(in the rows, 128 means zero)
One hidden turn or mirror swaps the rows below in pairs. Which row is each named row swapped with?
The rows were stretched afterwards, more along some directions than others.
tedo: [117 127 120 120 120 130 104  96 113 140 157 126 118 108 134 142 136 107
 125 117 141 149 119  91 147 134 121]
vafa: [133  92 109 108 134 140 129  94 123 134 122 138 125 118  93 141 134 117
 129 136 145 117 122  97 161 117 121]
zalav: [ 87 142 104 133 130 145 127 111 117 143 152 128 129 132 106 157 119 135
 114  99 156 129 133 118 151 153 161]
kogad: [114 121 114 111 118 136 103  93 112 138 162 128 114 106 126 140 132 108
 124 115 137 144 123  90 153 131 118]
dozi: [116 127 119 112 117 135 101  93 115 136 157 130 113 110 135 137 134 104
 131 118 140 147 121  96 157 131 124]
vozu: [109 101 143 147 134 100 131 113 118 126 130 122 138 109 128 126 125 152
 141 121 154 154 108 148 128 136 139]
Lobos: [121 122 119 114 119 134 106  96 117 141 156 125 113 111 130 138 136 103
 131 116 135 145 123  95 147 127 122]
vama: [ 90 142 107 134 133 139 125 116 111 147 150 126 127 128 107 151 122 139
 123 107 149 120 132 116 143 159 155]
doza: [102 143  96 136 110 128 145 120 125 123 154 127 140 109 108 151 136 144
 120  98 170 174 117 135 147 117 119]
Suzu: [108 151 133 130 103 104 110  81 104 164 186 133 123 113 131 156 131 164
 128 124 132 131 106 101 158 161 142]
vepiz: [105 152  87 128 111 136 142 123 124 125 161 127 138 116 118 152 143 150
 115  93 165 171 127 119 135 127 126]
tur: [105 152  92 138 110 137 145 123 125 132 157 125 147 115 113 158 140 156
 117  98 170 173 119 128 140 126 131]
nagos: [138 103  86 128 114 140 144 118 128 118  99 131 147  89  97 150 155 109
 128 112 176 152 129 106 150 117 108]
nagod: [127 126  73 122 102 163 119 110 127 123 170 134 125 111  98 167 178 107
 126 101 158 149 117  98 174 137 150]
lazen: [111  99 148 148 134  99 129 104 118 127 135 126 138 115 126 135 118 143
 145 131 157 153 109 146 145 138 141]
lel: [125 125 127 119 122 126  98  96 115 138 154 128 114 104 130 134 139 108
 126 127 136 147 117  94 154 131 113]
Rokol: [117 123 121 116 108 132 110  85 118 138 157 127 123 100 129 140 133 106
 129 119 141 151 122  95 156 131 119]
suv: [129 118  81 127  99 167 124 116 129 129 165 132 128 116  94 172 167 120
 128  99 166 157 115 108 176 133 153]
Zere: [142  93 109 111 132 135 145 103 132 133 110 145 126 126 108 140 123 124
 132 146 155 128 134 111 155 108 118]
zugu: [126 110  80 124  99 167 118 105 125 129 167 129 131 105  86 173 174 114
 132  99 158 149 112 110 173 134 154]
Fadad: [118 124 123 117 123 134 103  92 117 135 154 127 118 106 133 133 132 107
 132 118 136 150 119 101 150 122 118]
sadu: [136  90 123 111 136 129 143 102 129 140 115 138 127 125 107 138 123 124
 131 158 151 122 127 116 161 118 121]
guga: [118  97 158 145 133  91 129 106 121 131 131 122 136 114 132 131 117 142
 149 139 155 151 109 146 141 138 132]
talel: [133  94 106 104 130 138 138 100 127 126 118 142 129 122 100 139 130 126
 125 137 152 123 133 113 155 110 122]
nufaz: [113  97 151 147 132 100 129 107 116 134 133 125 135 110 126 139 121 158
 139 127 161 153 104 145 140 142 140]
liru: [122 117  74 127 100 162 118 113 120 126 164 126 129 104  93 168 175 119
 129  96 159 147 116 105 169 142 158]
dad: [113 158 118 132 115 117 107  93 103 163 179 131 131 110 132 148 138 158
 121 122 123 139 108  98 148 148 140]
Pebi: [ 95 134 102 129 143 145 129 106 116 138 143 132 128 127 106 147 127 116
 119 107 150 120 134 110 155 152 147]
bim: [110 143  90 131 110 137 148 126 126 122 151 131 141 114 106 159 138 152
 110  99 175 180 121 130 146 120 123]
teza: [136 108  94 118 103 141 135 112 120 116 109 141 133  87  93 157 149 114
 129 121 163 140 133 111 160 112 107]
vudat: [132 104  87 125 119 138 143 118 115 124 104 134 140  87  94 154 148 119
 121 115 167 144 131 109 151 123 107]
bos: [103 105 149 143 135  98 131 109 119 129 138 122 135 115 132 127 120 150
 140 129 159 156 107 149 133 145 137]
Nafum: [132 103  89 118 112 138 143 110 121 123 109 133 140  88  99 151 150 109
 127 119 168 141 134 104 153 122 107]
tulam: [117 159 121 130 101 112 108  91 104 152 177 133 129 118 125 153 135 156
 121 121 135 141 107 101 153 146 136]
Sofem: [139  94 107 105 130 138 136 101 126 126 107 143 131 116  98 139 133 117
 130 145 156 124 131 110 160 109 116]
Gad: [133  97 122 111 126 126 138  90 119 133 119 141 124 120 110 137 124 128
 134 150 153 119 126 116 161 124 116]
fusi: [135  96 102 132 118 133 145 115 119 129 101 127 141  91  86 160 149 120
 128 119 171 142 123 116 155 119 114]
gisep: [121 118 113 119 109 135 102  86 117 134 154 130 124  94 123 143 143 101
 129 119 142 151 118  89 154 132 120]
Vafo: [103 148  94 133 121 132 150 125 124 119 149 127 143 122 111 148 127 148
 119  95 167 170 128 134 137 120 126]
lorit: [100 143  93 130 120 139 145 122 122 125 146 128 138 117 108 154 134 147
 116  92 173 167 121 130 145 117 120]
rugep: [141  99 119 107 133 136 140  95 126 134 112 147 116 126 107 143 119 129
 131 149 146 117 131 109 164 117 114]
Lam: [135 118  76 127  94 160 121 123 133 116 159 134 122 118  93 166 167 114
 136 102 165 155 117 113 171 128 147]
rufe: [115 126 117 115 112 138 102  95 116 135 155 132 115 102 130 142 139 113
 126 115 143 151 120  98 152 126 127]
nenef: [113  95 146 143 138 104 134 105 118 129 132 125 131 112 131 134 123 142
 142 131 161 152 110 144 138 136 133]
Lugu: [ 84 142 107 130 133 140 122 106 113 148 161 127 132 131 113 151 120 133
 120  99 144 122 136 115 141 163 156]
kug: [125 115  73 128 104 168 122 106 127 130 160 135 129 100  94 169 171 126
 123 100 163 154 113 105 171 138 150]
mul: [111 160 125 130 103 106 115  93 106 153 183 130 138 116 126 154 132 161
 125 125 139 147 107 112 157 148 139]
bamad: [109  98 148 147 132  97 133 108 116 127 135 121 143 112 125 132 120 148
 143 134 158 153 109 145 139 145 140]
lobuf: [ 93 141 112 135 143 145 129 107 116 145 141 126 126 135 109 146 107 129
 125 104 145 126 138 127 153 150 145]
Vir: [105 146 102 133 115 132 147 123 123 114 146 127 152 117 106 148 132 154
 121 102 168 173 118 137 145 124 126]
navi: [ 92 143 113 138 132 139 124  99 110 146 149 129 127 125 110 148 110 127
 128 107 147 122 131 118 159 159 143]
Geni: [104 144  93 138 111 131 145 121 125 123 154 128 150 110 104 156 141 153
 115  94 171 178 114 132 140 119 129]
Pom: [137 102  87 128 108 139 141 115 123 122 111 132 144  90  89 165 155 114
 128 111 174 148 127 107 161 115 109]
tiz: [ 89 134 105 135 139 142 123 114 106 147 149 130 122 125 110 146 120 132
 121 101 142 116 135 116 148 155 148]
Pab: [112 156 129 136 111 105 114  90  97 168 180 126 128 114 130 151 127 159
 129 124 125 136 103 106 156 151 134]
sor: [133 102  88 127 117 143 144 122 122 129 105 130 139  95  90 157 151 115
 126 119 167 138 130 111 150 116 111]
neziz: [119 154 125 130 113 111 110  90  99 157 175 132 122 116 120 154 128 156
 126 126 117 128 108  99 160 149 130]
Pog: [113 103 152 150 134  95 134 103 118 136 138 121 138 114 134 134 118 151
 147 129 154 153 111 146 133 143 141]
lef: [136 121  79 130  96 157 118 119 128 126 163 127 125 114  96 168 170 115
 137 101 154 155 119 112 172 135 148]
tubep: [131 119  79 129  93 162 123 112 128 129 165 129 132 107  87 176 172 123
 133 107 165 152 114 105 173 137 156]
solig: [142 105  95 126 105 137 140 114 121 124 109 133 136  89  94 162 152 113
 131 116 169 146 128 111 159 117 113]
zon: [120  99 153 138 142 101 129 109 122 127 129 124 131 117 133 123 122 142
 139 142 158 152 111 142 142 138 125]
gizo: [110 157 130 128 103 109 108  84  99 163 182 127 133 112 125 157 131 162
 120 119 130 135 105 105 159 154 141]
kefi: [ 91 135 101 129 136 139 123 112 114 149 153 127 125 127 103 151 121 126
 112 108 144 121 130 106 153 160 144]

lazen swaps with dozi
vama swaps with tubep
nagos swaps with doza

